The rows of Z fall into 3 groups, which share some directions, and each row is roughly a mix of its group's hidden directions.
Z:
[[ -3 -30  26  63 -10   2   8 -12  14   6  -8]
 [ 30 -15 -23 -22  29  11  -5  -8  45  29  10]
 [ 41 -11  20   3 -11 -21  -7 -44  16  25  24]
 [-44 -14  27  -4 -39  15  -9  35 -15   9  -4]
 [  5   0 -38  16  60 -13  -7 -22   8  -8  -1]
 [  1  -3  12 -33 -37   0  22  31 -29 -34  10]
 [ 45   4  24  49  -4  -4 -14  -8  12  10 -26]
 [ -6  28  -5  46   5   1  39 -40   3  -1  -7]
 [  1  -3   1 -61   7 -31   5   0  20  -9  30]
 [-20 -27  20   9  -6  37 -15 -49 -11   2  19]
 [ 20 -16 -52  10  31   2  11  20 -22  -9  25]
 [  9  -6 -52  -7   1 -23  15   9   4 -46  17]
 [ 16 -26  44  26 -18   5 -19  -3  27  32  14]
 [-16 -30 -15 -18   4  15 -45  44 -12 -14  -3]
 [  4  25 -56 -13 -18  -8  30  -6  28  -2  12]
 [ 24 -11  23  21  35 -33   6 -17 -34 -17  20]
 [ 15 -19 -16 -36 -15  26  30 -33   7 -14 -30]
 [ -4   2  35  -5 -17  19 -49  -9  -5  32 -26]
 [ 20  -2 -45 -21  -6 -19  17   1  17 -48  -5]
 [ 13   9  24  -2  20 -33  -3  53 -14  22 -19]
 [ 10  10  -9   3  35  -8   5 -33 -16 -13  56]
 [  6  -3 -34 -18 -15  36  11 -13  -5 -11  52]
 [ 27  16  -9   4 -20  42 -16 -43  25  -2  16]
 [ 27  35 -22   4  11 -32  21  37  25  -7   8]
 [-47  -1  -2 -24  -9 -29 -21  13  36  13 -20]
 [ -9  29 -20   0   6  30 -17  -3  48  36   0]
 [ -2 -36  11 -37 -11  28  18 -28 -15  -3 -34]
 [-17  -4  21 -52  -8 -17 -12  36 -30  -3   6]
 [ 21  39 -19 -24  -5 -35 -26 -13 -17 -29   7]
 [ -4 -14  15  38   4  20 -34 -36 -30  23   0]
 [ -4  26  41   7 -29  23 -47   1  -7   9   7]
 [-53 -24   5  -1 -33   5 -12  -1  24  24  17]
 [-27 -35  26 -44  11   8 -16   5  22  24  -1]
 [ -1   7  57  -1 -25 -23  -8 -30 -19  21   2]
 [-30   5  21 -16   8  -9  22  18 -47 -25  27]
 [ 66   0   8 -20   6 -12 -27  -9  10  18  -1]
 [ -9 -27 -43 -14 -17   1 -13  -3   1 -31  44]
 [ 28 -19   8  17  42  -8 -22 -30  -5  37   7]
 [ -9 -19  27  14 -15 -23 -16 -10  26  41 -36]
 [ 14 -17 -52  14  -3  21  -5 -36 -23  -1 -23]
 [-19  17  42   4  12 -29  36  -4 -33 -15  11]
 [ 12  26   5 -27  -7 -30  31  43  19 -14 -17]
 [-36  27  19 -25 -19   9  15 -19 -16  39 -19]
 [-16 -30  13 -14  35  -7 -30  21  15  40  14]
 [-37 -11 -26 -24 -39  14   8  24  20  -4 -25]
 [-28  21  20  57   3  24  12 -11  -9  -3  17]
 [ 12  -2  25 -29  14 -20 -10 -14 -21 -20  53]
 [ 41 -19 -16 -42   4 -25   7 -23  19  19 -13]
 [ 13  14  20 -44  -9  -5 -36  -3  12  23  37]
 [-13   9  17 -36 -57   1 -11  22   5  -7  19]
 [ 27 -28 -10  -7  29 -25  27 -37 -20  -4  24]
 [ 29 -24  -7 -16  19 -10  36  -3 -12  12 -49]
 [-27  38 -30 -15  17  14  40  -2  16  -9 -20]
 [ -5 -44   2 -15  21 -23 -14  31 -40 -12 -14]
 [ 48 -18  24 -21   9   4  10 -21 -20  38   8]
 [ 31  21 -29 -40  -4  13 -15  19  26  19  23]
 [-20 -38 -27 -13 -14 -24  13   9 -15 -44  14]
 [-12   1   8  47  25 -18  -4 -29  22  16  35]
 [-62 -26  21  15 -12  -9   9 -11   3   4 -23]
 [-21 -40   7 -31  29   2  35  14   6 -13  24]
 [  7 -20  46  22  22  32  10   7   6  33 -21]
 [ -6  30 -34 -10 -40  -8   0  17 -11 -29 -33]
 [-40  19  10   6 -43 -11  -7   6 -27 -27 -24]
 [  2  -6  28  17 -31 -37 -30 -28  14  -3  30]
 [  0  13 -31  50   7 -10 -39   5 -26  13   5]
 [  5  -7  15  -7 -24 -28 -34 -16   2 -10  54]
 [  9  10  41  25  27 -25 -14  34 -11  28  11]
 [-30   3  21  26   5 -27 -42 -32   5 -23  11]
 [-24  -4 -15   3  61  23  -4   4   3 -29  17]
 [ 13 -17  10   1 -35 -33 -28 -27  29   6  29]
 [ 16  31  45   0  -8  13 -23  31   5   5  34]
 [ 35 -33  -9  -6  44  16  -4  18 -19  26  14]
 [ -6 -33 -14 -58 -23   6   1  15 -18   5  19]
 [ 10 -32 -23   3  20  17   1  47   8 -12 -38]
 [ -6  -3 -12 -48 -48  13   4  31   1 -16   2]
 [-30   8  -1  29  15 -29  11  22   0 -19  49]
 [-18  30 -12 -15 -43 -10  18 -15  41 -17  13]
 [ 45 -15 -12   5   4  29   6 -35 -22  14 -31]
 [-20  19  33  -2 -30  -3  33   4 -15 -44  11]
 [-56   4 -14  25   9   0   7  25 -12 -36  -9]
 [ 14  -3 -39 -28  16 -10  44 -10  12 -13 -31]
 [-26 -26 -30  -8  30  -3  15  26  -2 -39 -24]
 [ 37   8 -45 -23   6 -10 -11  18  26 -20  22]
 [ -5  19   3 -19 -10 -40  21 -18 -41 -25 -26]
 [  0 -10  -6  14  42  -8 -32  13   8  24 -47]
 [-18 -10 -50   4  -7   3   9  14   2 -54   6]
 [ 20  26 -58 -15  -1  -3   6   1  11 -20  31]
 [-10   9 -57   9 -27  19 -32 -10 -15 -16  -6]
 [ 30   6 -16  36  18   4  -9 -42  27  26   8]
 [-40 -29  -4 -20   8 -13 -23  16 -29 -38   5]
 [-42   6   2  25 -36  23   2  16  25   8 -30]
 [-18  -3 -23  40  19 -18  -8  24 -37 -10  30]
 [-30  -1  46  34 -27  -2 -10 -11   8  32   2]
 [ 35  52 -29 -11  12  -4  19 -21  14   0  11]
 [ 23 -22 -15  18  -3  29 -24   5  23  33 -40]
 [-13  20 -13 -54  41   2  20  -2  14  -4  14]
 [ 36 -18  -8   2  34  12 -17 -10   7  43 -31]
 [-69 -21   3   0  -8  13 -20   3  13  12  -3]
 [-17  22  14  25  32 -26  30 -22 -18 -26  23]
 [ 19  51   3  29 -18 -13   8 -18  37  -9  10]
 [  1 -35  -5 -22  -6  33   6 -52   6   6 -22]
 [ 22  13 -39 -29  26 -21  -7  -4   3 -37  24]
 [ 28 -28  11 -15  -1  45  15 -40 -18   1 -10]
 [ 37 -15   9  20 -20 -47  18 -10 -10 -30  -7]
 [ -2 -19  42 -39 -10 -30 -17  -7   6   6  33]
 [-18  22  -5   5  57  -4  19  -2 -32 -19  17]
 [ 11  -9  14 -38 -10  22  42  11  -7  37  20]
 [ -3 -15  26 -18   4 -38  36   7 -15   3 -44]
 [-27  26   3   5 -12 -23 -35  36  17 -32 -15]
 [  2   4 -10  -4  14 -14 -53  24  27  11 -37]
 [ -9  -3  26 -14 -37  30  21 -28 -24 -32 -11]
 [-31   0  50   3  -4   1 -35  25 -17  11  19]
 [ -7 -30  54 -23  25  -1  21  19  -8   9  15]
 [-32  12   0  27  -8 -27 -33  30 -36   3 -14]
 [ 30   0  -2  -1  10  43 -19  -5  10  52 -14]
 [-22 -31  -8 -16   3  17 -44  33 -18 -15  23]
 [  3  40 -10  20 -14  46   8 -16  13  -4  35]
 [ 27   2   7  -6   3 -22 -19 -17  10 -18  61]
 [-12 -37  49  27  -3   7 -35   6 -14   5   2]
 [-12  17  25   1   6 -24   6 -10  62  12  19]
 [  4  15  13  51  16 -12 -39   3 -14  28  15]
 [  9 -43  24   8  20  34 -18  39  -8   9  -9]
 [ -8   8  -7 -33   1  27 -32  34   2  27 -35]
 [-20 -40 -27  10  -2 -17  16  20 -16 -46  -8]
 [ 33  31   0 -10   8  28  -4 -11   2  23  50]
 [ 36  45   2   4   7  -6  10 -37  14  10  31]
 [-48 -25  13  13 -44   2   7   0 -13  20 -19]]
Here is one row of each group, with its name. Which group are the others in?
[-21  21   4 -54 -26 -29 -20 -14   4  10  15]
D
[-28   8 -28  37   6  -9 -40  -6  13   8  35]
Q
[ 15 -15  48 -15 -12 -28 -17  -4 -26  13  33]
B

[ -6 -45  -2   0  12  33 -19 -43 -14  22  -5]
Q
[ -5 -28  11 -39 -51  -4 -11  24   4  14 -12]
B
[  8  -4   6  36   6  30  18 -39  12  43   0]
B
[ 49   3 -30  34  15  16  16 -20 -23  -4   8]
Q
[-25 -16  -3  11  40  39  -5  27 -18  -7 -31]
D
[ 12  15  48  21  15 -12 -31  21  -4  36   4]
Q
[-27 -33  -9 -36  19   2 -10  33 -39   2   1]
B
[ -8 -13 -30 -22 -19  -6  41   2 -11 -46  15]
B
[-15 -34  21 -11   5  11 -26   9 -45  22 -29]
Q
[ 12  -1   4  45  32  30  42  -8   4   5 -12]
D
[-38  18 -30  -5  -3 -12 -22  -9 -35 -38   9]
D
